 169  220  171  -31  171 -103  165   64  168 -184 -198 -149 -198 -141  -50
 -83  105  -65 -436  -67 -554  161  402  -65  364  295  317 -636 -643  422
 248  254  244  148  244  108  157  -88  240 -411 -398 -342   26  100 -253
:
 169  220  171  -31  171 -103  165   64  168 -184 -198 -149 -198 -141  -50
 248  254  244  148  244  108  157  -88  240 -411 -398 -342   26  100 -253

-270  -70 -140 -310 -423  460 -426  355  262 -188  138
 169  366 -505 -588 -582  504 -367  206   56   54 -114
-369 -512  593  596  527 -372  192  -22  137 -224  259
-470 -376  259  158  100  -79   90 -118 -125   96  -15
 361  204   -9  203  378 -496  539 -512 -416  295 -170
 196  211 -164  -61   86 -260  427 -550 -609  581 -469
-149 -269  329  327  282 -226  178 -171 -210  263 -324
:
-270  -70 -140 -310 -423  460 -426  355  262 -188  138
-369 -512  593  596  527 -372  192  -22  137 -224  259
 361  204   -9  203  378 -496  539 -512 -416  295 -170
-149 -269  329  327  282 -226  178 -171 -210  263 -324

-295  139 -216  335  123   17  256   18  -69  383   17 -142   47   93  148 -435
-223  -97  -84 -289 -354   77   50 -224 -115 -419  241  175   30  293  -93   11
 474 -189  210 -328 -202 -266 -194 -228  -12 -348 -585  -54  209 -293 -222 -122
 143   37  281 -247  -15  -33  511 -206  106 -640  342 -174 -128  -13  -70  385
 -10   11   96 -332 -397 -154   -9  215    9 -239 -249  -11  347  -50  454  -10
:
-295  139 -216  335  123   17  256   18  -69  383   17 -142   47   93  148 -435
 474 -189  210 -328 -202 -266 -194 -228  -12 -348 -585  -54  209 -293 -222 -122
 -10   11   96 -332 -397 -154   -9  215    9 -239 -249  -11  347  -50  454  -10

-547 -702  711  358 -344 -125
-777  122  734  366 -105  192
:
-547 -702  711  358 -344 -125

-196   51   17   -1 -188  -88
 -63  -15  -29   12  107  158
  73  -44 -448   53 -347 -220
 445  -38  103   35  361  -46
  98  133  -69    6  -61  266
 374 -174  347   16   11 -108
-148  270  -83  -58   65  166
 -90  -68 -131 -146 -158   69
 -47 -182  111    3 -289 -120
-181 -350  -98    3   41 -670
-205 -186  -44  -63  -41   33
:
-196   51   17   -1 -188  -88
  73  -44 -448   53 -347 -220
  98  133  -69    6  -61  266
-148  270  -83  -58   65  166
 -47 -182  111    3 -289 -120
-205 -186  -44  -63  -41   33

 -68  343  -62  388 -350  -45   86
-329 -312 -313 -435  561 -303  241
  74  110   63  -48 -195  759 -737
-156  -33 -141   91  155 -724  706
 425  254  403  388 -551  379 -318
:
 -68  343  -62  388 -350  -45   86
  74  110   63  -48 -195  759 -737
 425  254  403  388 -551  379 -318

-340 -347  395  173  138 -293  -68   32   26
 153  147   11 -121 -126   98  -81  183  185
 353  351  188 -196 -192  296  -80 -156 -157
-164 -160   13  286  272  -80  147  108  109
 -76 -102   69 -314 -342 -226 -360  599  600
 327  318 -441 -206 -196  221  -39  553  562
:
-340 -347  395  173  138 -293  -68   32   26
 353  351  188 -196 -192  296  -80 -156 -157
 -76 -102   69 -314 -342 -226 -360  599  600
---
 710 -491  600
-582   53 -393
 394  487 -561
:
-491  600  710
  53 -393 -582
 487 -561  394

-381 -655   -6  424  260 -694  147
-272 -679   55  543  228 -628  258
-243 -674   30  611  226 -624  223
:
-655   -6  424  260 -694  147 -381
-679   55  543  228 -628  258 -272
-674   30  611  226 -624  223 -243

 -70  711  -67  -93  -68 -123  565  241  -66 -480 -521 -390  -72 -100  -80
-202 -579 -201   80 -200  192 -450 -168 -196  470  502  386  313  233  116
-286  342 -288    2 -288   90  306  111 -285 -341 -339 -275  333  192  -76
 685 -274  680  243  681  112 -304 -303  674  -27  -13  -31 -221   -9 -203
:
 711  -67  -93  -68 -123  565  241  -66 -480 -521 -390  -72 -100  -80  -70
-579 -201   80 -200  192 -450 -168 -196  470  502  386  313  233  116 -202
 342 -288    2 -288   90  306  111 -285 -341 -339 -275  333  192  -76 -286
-274  680  243  681  112 -304 -303  674  -27  -13  -31 -221   -9 -203  685

 -25 -285  -51 -261 -193 -282  573 -279  801 -164 -127 -275
 474 -311  789 -323  379 -304 -331 -307 -394  440  776 -302
:
-285  -51 -261 -193 -282  573 -279  801 -164 -127 -275  -25
-311  789 -323  379 -304 -331 -307 -394  440  776 -302  474

 169 -148   63 -146  173  767   23  569   39  -43  125   56   52   87 -212
 -41  375   69  -40  250 -522  189 -162  306  103  251   -3 -134  700  143
   5 -172  -54  527  181  -14 -104 -499  175  -25  -34   -8 -207  -96 -103
 -47  212   11 -105  221  176  175  200  -75    4 -186 -105  -71 -466  158
:
-148   63 -146  173  767   23  569   39  -43  125   56   52   87 -212  169
 375   69  -40  250 -522  189 -162  306  103  251   -3 -134  700  143  -41
-172  -54  527  181  -14 -104 -499  175  -25  -34   -8 -207  -96 -103    5
 212   11 -105  221  176  175  200  -75    4 -186 -105  -71 -466  158  -47

 176  -17  509  445 -251  673  446
-719 -718 -659   46  730 -237 -394
:
 -17  509  445 -251  673  446  176
-718 -659   46  730 -237 -394 -719

 -11   -2  134
-393 -313  135
 104   78  258
-279 -276  230
 155  137  147
 185  191  -33
 286  167  205
-457 -359  240
 179  275 -186
 665  641 -223
 -77   29   51
 285  391 -221
:
  -2  134  -11
-313  135 -393
  78  258  104
-276  230 -279
 137  147  155
 191  -33  185
 167  205  286
-359  240 -457
 275 -186  179
 641 -223  665
  29   51  -77
 391 -221  285

 -33   24  161 -587  568 -234
 418   18 -103   43  -33  143
-315  287 -239   55  -26  217
 416 -129   59  -23   15  -25
:
  24  161 -587  568 -234  -33
  18 -103   43  -33  143  418
 287 -239   55  -26  217 -315
-129   59  -23   15  -25  416
